In the rows, 128 means zero.
Turns in one plane each, and the order they were made in; the first pair answered
z356:
[126 142 133 136 116 133 157  96 138  90 115 130 120] -> [120 129 143 142 125 118 157  98 138  94 109 135 115]
[134 123 116 110 112 164 145 130 119 114 149 114 148] -> [117  81 149 128 141 123 148 138 118 122 136 130 136]
[130 140 144 124 133 127 147 152  98 129 188 131 186] -> [128 118 171 137 167  80 120 155 106 151 154 146 151]
z335:
[148 162 115 116 115 137 110 129 113 131 139 119 139] -> [126 128 125 124 109 141 142 134 107 115 156 121 156]
[ 97 133 158 111 147  99 125 140 118 135 162 134 155] -> [ 96 128 163 113 152  91 115 141 124 142 149 136 140]
[ 75  45 169 153 113 125 186 142 121  97 151 119 119] -> [102  72 170 149 143  91 110 134 147 140  82 126  45]
[108 118 138 122 107 106 100 126 123 131 157 162  92] -> [119 140 130 116 105 110  89 124 121 134 159 159  96]
z894:
[123 122 136 100 147 136 154 123 121 140 119 124 196] -> [137 145 131  94 152 131 134 120 123 149 111 124 191]
[ 96 120 126 140  78 142 178 121 125 100 167 112 175] -> [115 141 144 142 118  91 157 128 105 116 176 127 199]
[137  65 157 155 131  97 110 155 130 130 124 159 117] -> [157  97 149 147 140  90  82 153 131 143 113 159 109]
Then:
Each pair is two turns apart.
[112 104 130 138 118 117 124 152 146 107 127 149 121] -> [132 133 127 131 130 102 100 151 142 120 124 153 123] => z894 then z335
[138 142 109 126 108 119 147 123 104 128 168 128 154] -> [132 114 134 139 135  81 120 124 122 152 123 142 100] => z335 then z356
[126 114 167 122 163 108 142 146 107 137 150 147 175] -> [155 173 120  97 129 162  93 129 140 151 106 126 120] => z894 then z894
[103 132 108 131 109 155 127 119 147 122 119 112  93] -> [ 96 118 118 137 117 143 127 119 148 125 114 116  87] => z356 then z335
[152 167 101 110 116 147 102 117 138 140 117 126 103] -> [116 110 111 121  95 169 146 118 144 118 123 123 100] => z894 then z335
[105  70 148 105 117 145 137 131 157 117 120 120 116] -> [108  70 155 107 130 127 126 132 157 127 110 125 109] => z356 then z894
[145 156 128 126 124 123 112 135 145 134 112 119 116] -> [123 124 142 135 122 121 153 142 130 116 146 124 152] => z335 then z356
[127 116 148 151 150 119 122 129 147 129 115 133 107] -> [150 165 122 135 137 143 121 127 137 122 141 123 142] => z335 then z335
[113 150 158 107 110  87 165 135 149  91 124  96 141] -> [126 167 157 105 121  74 140 133 154 105 109  99 126] => z356 then z335
[147 124  97  96 135 104  99 131 169 141 117  88 127] -> [132 108  98 100 120 122 140 135 154 117 153  84 166] => z356 then z894
[130 136 128 137  79 111 152 107 109 106 154 159 171] -> [136 128 142 143 106  78 104 104 134 138  94 167 104] => z335 then z356
[120 145 136 118 131 139 102 130 147 147 112 114 108] -> [109 137 131 118 115 158 138 134 133 125 149 110 146] => z335 then z335
[112 107 123 121 129 116  97 117 174 155  86 149  24] -> [114 129  92 108  90 170 111 110 178 138  99 131  34] => z894 then z356
[156 195  88 101 111 163 121 106 127 122 138 115 141] -> [112 121 116 122 108 159 183 115 113  94 171 122 173] => z894 then z894
[128 112 115 138  87 107 136 133 132 136 122 124 120] -> [134 119 119 139 100  92 124 135 130 142 118 128 119] => z894 then z335
[125 142 104 110  89 162 144 129 124 112 165 117 163] -> [104  80 150 135 133  98 118 133 144 141 104 139  91] => z335 then z356
[ 99  44 137 134 106 131 155 136 149 107 103 116  97] -> [111  58 135 131 114 124 129 133 158 121  81 118  73] => z335 then z894
[133 155 104 113 105 142 108 119 145 132  97 118  92] -> [ 99 100 130 129 105 135 169 132 121 103 146 126 147] => z335 then z356
[130 130 131 129 131 135  88 115 156 151  76 125  70] -> [108 117 110 124  83 196 154 115 142 107 133 108 128] => z356 then z335
[116 126 155 134 161  74  89 141 160 122 141 133 134] -> [123 158 121 116 119 134 115 136 151  97 179 113 173] => z356 then z356
[140 136 139 105 150 146 120 120 118 116 110 132 117] -> [128 118 141 110 143 153 141 122 114 105 123 130 129] => z356 then z335
[106 122  95 141  89 190 171 121 136 112 146 100 140] -> [119 114 128 154 146 115 104 122 157 160  75 122  66] => z356 then z356
[127  86 154 136 119 101 146 128 151 120 149 156 142] -> [169 161 122 113 118 112 100 120 155 139 137 147 133] => z356 then z335
[115 119 137 103 142  98 161 155 118 110 177 149 184] -> [144 156 135  96 169  68 102 151 129 142 138 155 146] => z356 then z335
[120 154 127 114 151 105 163 126 170 132 128 162 147] -> [122 158 124 111 147 111 164 125 170 131 130 160 150] => z356 then z335
[133 124 109 127 116 162 106 119 138 149 102 100  78] -> [106  83 132 142 121 150 165 132 107 121 158 109 146] => z356 then z894
[ 68  60 119 132 117 140 105 118 147 139  60 123  47] -> [ 46  39 118 136  91 170 162 123 129 106 110 118 102] => z356 then z894
[138 145 130 121 144 125 117 130 141 149 111 136 116] -> [120 120 136 127 132 138 158 135 129 126 143 135 149] => z356 then z356
[135 135 155 169 127  98 120 134 130 127 107 159 137] -> [141 163 129 156  97 141 135 130 126 110 131 145 161] => z356 then z356
[157 162 139 120 143  97  85 134 133 142  88 126  98] -> [123 131 114 116  77 181 150 129 139 100 120 103 118] => z894 then z356
[133 153 121 120 137 113 106 129 129 145 110 123 118] -> [121 144 112 118 112 146 141 129 121 123 142 114 148] => z356 then z894
[131 105 149 109 149  90 104 148 130 144 102 142 112] -> [143 144 109  88 108 151 101 137 142 135 102 121 106] => z335 then z894
[149 161 105 127 110 154 132 128 134 134 133 116 127] -> [127 122 127 141 118 140 164 136 121 121 155 125 152] => z894 then z894
[133 169 131  98 123 128 111 109 129  98 151 138 127] -> [115 126 161 116 145  92 120 116 124 101 143 151 122] => z356 then z356
[137 149 122 123 121 154  93 118 151 155  99 125  95] -> [106 104 139 136 112 159 162 128 124 120 160 129 162] => z335 then z356
[160 163 106 106 130 141 103 119 114 139 141 123 145] -> [121 104 113 117 103 171 150 119 122 115 149 117 142] => z894 then z335
[139  97 137 139 156 106 162 136 120 108 116 122  87] -> [172 151 120 124 164 102 129 134 114 121 116 121  94] => z894 then z335
[127 142 120 124 128 137 151 140 100  98 162 130 177] -> [128 131 141 134 158  95 138 144  97 111 151 144 169] => z894 then z356
[ 96  69 161 154 155  90 148 139 125 134 104 139 103] -> [154 195  85 109 107 166 111 123 126 132 120 106 125] => z335 then z356
[108 103 153 144 143  84 136 127 108 109 140 146 146] -> [143 165 130 126 145  89 104 123 104 119 143 140 155] => z894 then z335
[111  97 147 137 129 124 137 135 130 130 124 127 120] -> [141 148 128 123 133 124 103 131 130 145 117 123 117] => z894 then z356
[155 123 128 111 131 146 100 127 140 158  72 113  83] -> [133 105 128 117 107 173 173 137 107 115 150 109 169] => z335 then z356
[117 148 120 141 129 115 128 131 113 106 164 127 141] -> [110 135 124 144 129 115 135 131 113 103 164 128 138] => z894 then z335
[113 150 113 131  99 160 142 129 115 106 153 114 163] -> [ 91  94 148 151 126 119 122 130 138 128  97 129  96] => z335 then z335
[136  99 130 124 110  89 147 170  93 106 149 101 175] -> [173 164  99 102 105 105  94 158 110 127 115  89 140] => z894 then z894
[115 111 147 137 144 106 133 140 121 129 147 139 147] -> [142 162 121 120 134 124 108 134 121 136 146 129 148] => z894 then z356
[144 119 128 136 115 165 172 119 125 133 115 113 113] -> [153 126 150 143 154 114 163 129 104 144 129 130 142] => z894 then z894
[129 126 149 131 159 108 121 111 151 139  95 131  89] -> [149 171 119 115 137 140 113 106 151 135 105 118 101] => z894 then z335
[137  95 153 142 118 120 122 139 121 131  93 142 118] -> [159 144 121 123  95 154 116 133 118 124 110 127 138] => z356 then z335
[153 166 110 102 132 116 102 125 136 136 124 116 123] -> [111 103 115 115 101 149 157 126 142 108 139 109 128] => z894 then z894
[129 125 135 125 142 116 130 127 111 123 141 127 158] -> [136 140 126 120 137 123 125 125 111 124 143 122 158] => z894 then z356
[169 195  85 106  90 172 108 109 143 124 139  98 142] -> [143 135 146 138 147  87 151 131 102 116 187 132 209] => z356 then z894
[164 153 114 116 122 120  95 109 136 150  82 122  90] -> [143 132 100 114  84 168 131 105 143 126  95 109  95] => z894 then z335
[137 117 130 125 104 146 135 113 144 129 103 110 100] -> [124  92 150 137 116 127 162 122 125 120 132 118 134] => z356 then z894
[135 178 117 117 133 130 103 121 139 136 120 132 133] -> [103 120 148 138 141 111 148 132 125 120 146 143 160] => z335 then z356
[134 152 109 107 139 125 116 137 117 114 116 124 132] -> [116 116 126 119 147 110 138 142 112 107 124 131 141] => z335 then z356
[171 189 120 109 141 107 105 133  89 132 165 136 180] -> [142 157  89 102  71 198 136 120 124 106 147 109 137] => z894 then z894
[124 104 133 125 142 142 144 132  94 140 151 140 130] -> [144 134 127 118 151 134 111 129 100 155 132 140 115] => z356 then z335
[ 85  81 125 122 100 157 154 125 164 109 102 106 104] -> [108  96 152 130 159  81 109 131 155 142  82 128  94] => z894 then z335
[136 138 150 132 156 103 121 137 109 129 150 150 155] -> [142 160 124 119 125 145 128 131 111 118 160 135 163] => z894 then z356
[153 162  82 120 141 147  96  95 137 140 113 121  92] -> [107  85 117 145 144 133 174 109 110 106 170 133 153] => z335 then z356
[181 195 107 117 133 155  97 109 137 154 121  91 123] -> [122 107 115 134  91 201 168 110 148 117 133  82 119] => z894 then z335
[155 138 134 132 145  80  73 135 118 153 127 133 103] -> [143 136 123 129 116 116 129 140  93 117 190 124 172] => z335 then z335
[120 125 128 135 125 163 132 118 111 103 133 118 168] -> [119 107 147 142 147 131 100 118 129 126  88 127 116] => z335 then z356
[148 163 117 136 123 143  75 117 151 159  86 114  69] -> [ 84  56 153 165 110 147 166 128 137 117 129 122 108] => z894 then z894
[107  74 163 140 145  98 122 133 126 125 109 138 100] -> [157 172 111 106 123 140  79 121 130 134 107 118 103] => z894 then z356
[101  78 132 128 121 122 184 139  81 120 144 125 161] -> [158 171  92  99 123 131  95 125 107 161  86 113 101] => z356 then z356
[171 157 107 158 153 131 137 131  66  98 152 113 160] -> [157 114 139 176 181  88 116 134  81 119 107 129 108] => z335 then z356
[106  84 135 130  95 161 173 137 155 100 149 133 162] -> [162 159 145 121 160  83 105 143 133 141 144 152 180] => z894 then z894
[113 130 151 134 140 109 106 146 166 130  95 156  80] -> [135 179 123 116 123 136  95 139 166 130 103 144  91] => z894 then z335
[115 100 138 139 134 117 126 120 147 128 113 135  97] -> [139 146 114 123 125 135 104 114 148 133 112 125  97] => z894 then z356
[107  98 150 143 138  93 130 141 134 133 102 129 118] -> [124 136 119 127 114 130 108 132 150 137  85 113  96] => z335 then z894
[ 95  58 170 141 157  93 130 135 162 143  47 106  36] -> [ 82  69 121 123  78 199 183 126 166  98  86  74  68] => z356 then z894
[146 108 170 124 151  90 158 150  76 118 164 131 183] -> [182 164 153 108 163  80 106 143  83 142 138 129 161] => z356 then z335
[148 118 147 144 155  81 129 118  87 115 129 108 164] -> [163 159 114 127 125 126 126 109  90 107 138  92 171] => z894 then z356
[142 128 131 131 143 112 126 127 116 145 135 144 137] -> [139 131 113 125 115 149 124 119 133 141 121 132 114] => z894 then z894
[124 168 131 132 181 145 135 148 132 130 144 124 126] -> [107 138 143 141 183 141 153 152 132 124 147 127 126] => z335 then z335
[ 79  66 132 136 131 171 128 128 163 114 103 158  69] -> [ 70  54 140 141 135 166 145 132 155 107 120 162  88] => z356 then z894
[ 89  60 115 136  80 195 174 124 142  99 138 115 125] -> [139 121 119 127 136 129  68 118 162 160  61 129  50] => z356 then z335
[138 126 142 141 151 108  87 153 143 134  74 139  75] -> [153 176 104 122 111 164 134 154 109  95 155 120 171] => z335 then z335
[130 111 151 150 135  72 116 114 135 142 114 151 125] -> [150 169 106 127  94 132 127 107 127 122 151 130 164] => z356 then z335
[127 117 150 135 152  94 144 134 103 122 158 136 172] -> [157 177 105 109 122 142  93 117 133 137 116 115 120] => z894 then z894
[122 157  93 114 116 177 141 126 144 112 152  99 126] -> [ 88  81 143 142 151 121 149 135 150 123 126 121  94] => z335 then z356
[ 96  77 145 153 115 129 176 145 116  91 165 132 174] -> [171 192 123 127 155  89  73 138 116 142 130 136 151] => z894 then z894
[ 91  74 144 147 123 111 163 111 138 133 123 138  98] -> [133 135 143 136 159  69 109 112 129 162 113 147  99] => z894 then z894
[142 108 165 151 198 114 106 139 104 118 112 155 136] -> [155 150 111 125 136 200  96 122 132 109  95 124 103] => z356 then z894
[101 132 118 121 102 163 134 110 135 124 136 115 126] -> [ 97 107 153 136 144 106 120 118 131 142 121 135 115] => z894 then z356
[149 167 172 144 162  66  85 124 103 137 145 127 153] -> [126 155 121 127  74 183 102 101 152 115 110  89  87] => z894 then z894
[168 154  77 120 116 120  73 106 146 134 113 137  89] -> [110  55 124 151 123 101 158 123 121  98 165 151 142] => z356 then z356
[115  92 144 138 138 115 154 130 113 118 134 144 140] -> [152 164 104 112 120 149 112 118 125 130 117 127 122] => z356 then z356
[112  89 157 138 136 122 119 131 157 143  75 138  65] -> [143 155 117 114 110 163  97 122 159 143  79 120  71] => z894 then z356
[113 105 140 124 130 116 175  93 144 110 119 148 112] -> [138 155 112 106 117 138 147  84 152 118 109 136 102] => z335 then z356
[108  90 121 128 111 153 138 120 137 122 113 134 120] -> [128 111 139 133 155  97 116 129 117 139 123 151 147] => z894 then z894
[113  74 109 141 120 151 166 145 130 124 143 128 124] -> [149 127  96 129 136 136 103 137 145 156 102 128  82] => z335 then z335
[139 120 148 101 107 129 113 109 157 132 109 139  75] -> [131 120 134  96  82 162 143 108 149 112 138 129 104] => z356 then z335
[137 138  97 117  88 189 151 101 165 135 103  96 102] -> [110  76 136 141 116 146 158 108 168 144  82 115  78] => z356 then z335
[128 144  91 120 100 182 142 127 118 112 158 111 168] -> [ 94  62 138 149 132 130 130 130 145 134  96 131  93] => z335 then z335
[149 173 128 123 151 108  94 122  91 150 132 134 135] -> [147 181 111 117 126 143 109 120  90 135 148 124 150] => z335 then z894
[134 124 136 129 130 147 135 102 146 123 152 123 108] -> [133 115 145 134 142 131 131 104 144 129 147 128 104] => z894 then z335
[142 130 138 133 157  88 113 131 120 138 120 146 124] -> [143 151  98 116 107 159 124 119 134 122 122 123 117] => z356 then z894
[112  83 134 150 142  77 147 140 156 103 140 118 131] -> [149 146 111 131 147  79  93 133 167 127 113 111 104] => z894 then z894
[154 132 161 144 139  83 115 108 128 111 185 152 164] -> [163 149 154 138 138  87 107 105 128 114 183 150 163] => z356 then z335
[156 166 121 157 138 107 109 129 120 139 117 138 119] -> [127 128 125 165 114 133 162 133 112 110 151 133 152] => z356 then z335
[111  93 115 133 107 155 175 125 129 105 139 116 131] -> [151 146 131 130 166  82 126 133 106 136 142 136 154] => z894 then z894
[130 122 151 136 152  87 123 129 124 145 131 137 131] -> [145 166 112 116 113 145 125 120 128 132 142 115 142] => z894 then z356
[109  95 133 135 102 159 162 138 152 117 144 160 163] -> [153 157 135 127 149 105 107 140 138 148 137 172 172] => z894 then z894
[146 171 110 122 120 103 109 147 106 142 133 108 157] -> [119 137  97 123  79 155 140 141 123 121 131  93 139] => z894 then z894
[169 207 104 119 132 152  71 108 117 131 133 160 145] -> [108 120 107 133  78 213 149 107 131  88 148 146 144] => z894 then z335
[113  94 139 162 114 179 178 130 119  81 189 149 191] -> [164 144 158 159 188  87  56 126 144 155  95 171  98] => z356 then z335
[121 124 131 132 130 132 137 133 119 117 146 132 147] -> [132 135 133 131 146 111 110 131 125 133 127 136 129] => z356 then z335
[120 122 123 123 111 142 129 115 141 133 113 119  89] -> [113 116 122 124 101 153 155 119 130 118 139 118 119] => z335 then z356
[104  90 150 147 158 122 139 157 140 143 112 120 117] -> [144 165 114 124 148 144 100 149 142 154 108 107 117] => z894 then z356
[145 175 145 129 169  76 117 140  70 120 163 118 174] -> [116 114 173 149 178  56 135 145  79 118 149 129 153] => z335 then z335
[120 170  30 107  87 149 115 138 124 107 134 104 171] -> [ 57  43  91 147 107 106 148 147 141 106  99 125 122] => z335 then z335
[131 147 132 103 133 162 124 139 163 127  81 115  73] -> [104 106 150 116 130 160 190 151 132  95 144 121 145] => z356 then z894
[ 97 100 124 132 112 178 139  98 159  95  97  92 108] -> [102  88 157 146 162 109 111 105 153 120  78 115  95] => z894 then z335
[144 156 120 126 119 142 127 129 128 134 129 122 134] -> [133 136 132 135 124 131 146 135 118 126 144 128 153] => z335 then z894
[122  95 141 136 131 112 147 150 140 109 141 139 166] -> [153 145 118 120 131 120  91 139 161 135 100 131 120] => z335 then z356
[113  93 140 130 141  99  88 112 167 144  63 133  49] -> [ 87  50 158 143 140  93 125 119 158 129  82 138  70] => z894 then z894
[170 171  94 110 116 163 103 140 102 129 155 104 140] -> [112  56 158 149 147 110 144 154 104 125 143 129 121] => z356 then z335
[128  86 128 126 157 109 153 120 112 107 143 133 155] -> [160 140 103 109 155 120  98 109 133 132 103 123 111] => z335 then z356
[109 133 125 108  94 159 126 118 130  95 119 113 127] -> [103 106 161 126 138  99 130 130 113 103 127 135 145] => z356 then z894
[132  82 146 114 142 119 112 159 123 116 171 146 183] -> [161 128 134 102 155 106  66 156 130 139 146 147 161] => z356 then z335
[166 160  99 116 130 165 106 129 129 136 143 144 127] -> [120  71 141 144 142 139 150 139 127 123 146 157 124] => z356 then z335
[134 139 132 118 164 138 125 104 125 149 130 130 157] -> [137 145 125 114 156 151 122 102 129 148 126 125 151] => z356 then z894
[122 106 137 140 142 116 122 126 137 117 119 138 115] -> [130 126 120 131 128 137 113 120 146 117 112 129 105] => z335 then z894
[108 132 125 110 122 134 147 130 103 108 145 140 150] -> [119 134 138 113 149  99 114 130 111 132 114 149 118] => z356 then z335
[121 115 141 144 149 156 151 139 155 115 159 138 138] -> [137 134 140 141 163 140 112 136 167 137 126 141 101] => z335 then z335
[137 146 128 123 153 120 113 128 110 142 132 137 144] -> [123 133 112 117 117 166 126 121 128 130 120 122 120] => z894 then z894
[146 138 139 117 151  97 137 126  92 128 170 141 198] -> [162 179  89  91 102 168 105 107 129 133 127 114 137] => z894 then z894
[142 154 117 127 131 119 116 127 129 137 130 124 118] -> [122 119 135 140 134 111 145 133 122 126 146 130 134] => z356 then z356
[ 93  98 147 140 112 130 157 117 131 111 149 127 146] -> [126 145 137 129 132 110  91 108 149 146 101 129  96] => z335 then z335
[136 146 128 122 123 134 101 137 143 131 121 140 112] -> [117 121 138 130 118 136 137 143 128 112 151 143 146] => z335 then z356
[125 121 131 122 140 127 144 114 135 133 135 158 116] -> [128 128 123 118 133 137 139 111 140 134 129 154 109] => z356 then z894
[ 97  82 144 139 157 138 166 131 120 116 109 120 143] -> [138 155 107 113 145 163 112 119 137 136  80 105 112] => z335 then z356
[121  63 153 155 158  90 137 133 140 165 111 123 127] -> [133 104 103 131 106 166 121 117 167 161  89  94  93] => z356 then z894
[131 125 130 117 115 153 140 117 143 110 128 124 132] -> [124 103 151 128 135 124 136 121 142 116 119 135 125] => z894 then z335
[133 140 120 100 125 131 131 114 117 117 132 126 137] -> [117 114 129 109 123 130 145 115 119 112 133 127 133] => z894 then z335
[101  94 147 162 134  88 130 138 138 103 144 158 141] -> [146 180 101 133 115 124  78 124 152 119 122 140 119] => z335 then z356
[142 164 125 129  94 149 107 111 132 165 128 148 120] -> [114 119 133 139  78 163 140 112 136 150 132 147 117] => z894 then z335
[134 161 141  97 101 131 116  92 134 144 138 108 153] -> [104 100 173 117 116 104 139  99 134 141 133 120 145] => z356 then z335
[131 135 117 122 123 141 137 131 145 125 155 139 142] -> [120 110 132 131 131 127 142 134 145 126 151 146 136] => z894 then z335
[129 126 139 109 133 128 108 129 121 140 162 118 127] -> [127 124 133 106 121 145 111 126 128 137 156 112 119] => z894 then z894
[112 149 114  98 115 126 148 164 142 136 138 114 133] -> [ 99 120 129 106 123 115 148 165 149 139 124 120 115] => z335 then z335
[117 130 140 123 146 130 130 118 128 125 150 124 140] -> [126 144 134 119 147 130 115 116 132 132 138 122 128] => z356 then z356
[135 133 109 130 102 115  95 119 137 146 116 122 104] -> [123 125 102 129  82 140 129 121 127 123 146 115 135] => z335 then z894
[168 161 158 124 114 134 105 112 136 134 111 113 110] -> [141 123 166 133 100 148 157 118 122 106 149 112 149] => z335 then z335
[142 148 152 141 158 140 121 142 103 108 131 155 166] -> [144 146 157 143 168 128 101 139 112 122 107 159 140] => z335 then z356
[ 84  83 101 127  88 111 140 134 101 119 151 129 149] -> [102  99 117 130 126  61 106 138  94 143 137 145 142] => z894 then z335
[175 167  93  99 149 121 123 114 146 183  87 120 130] -> [116  81 104 115 108 166 201 114 153 143 107 113 137] => z894 then z894
[ 88  93 140 155 139 111 146 113 128  98 127 127 141] -> [132 164 116 136 147 108  87 105 136 126 100 121 117] => z335 then z335
[119 122 148 167 136 115 136 140 116 132 132 127 116] -> [126 142 129 157 117 141 121 132 129 134 117 117  96] => z356 then z894
[100  96 119 135 120 132 197 159 121  79 181 132 188] -> [150 154 137 132 193  43 113 163 115 132 144 154 165] => z894 then z356
[104 105 132 140 119 145 138 128 131 122 142 125 121] -> [109 102 141 143 135 125 123 128 133 132 128 132 109] => z335 then z894
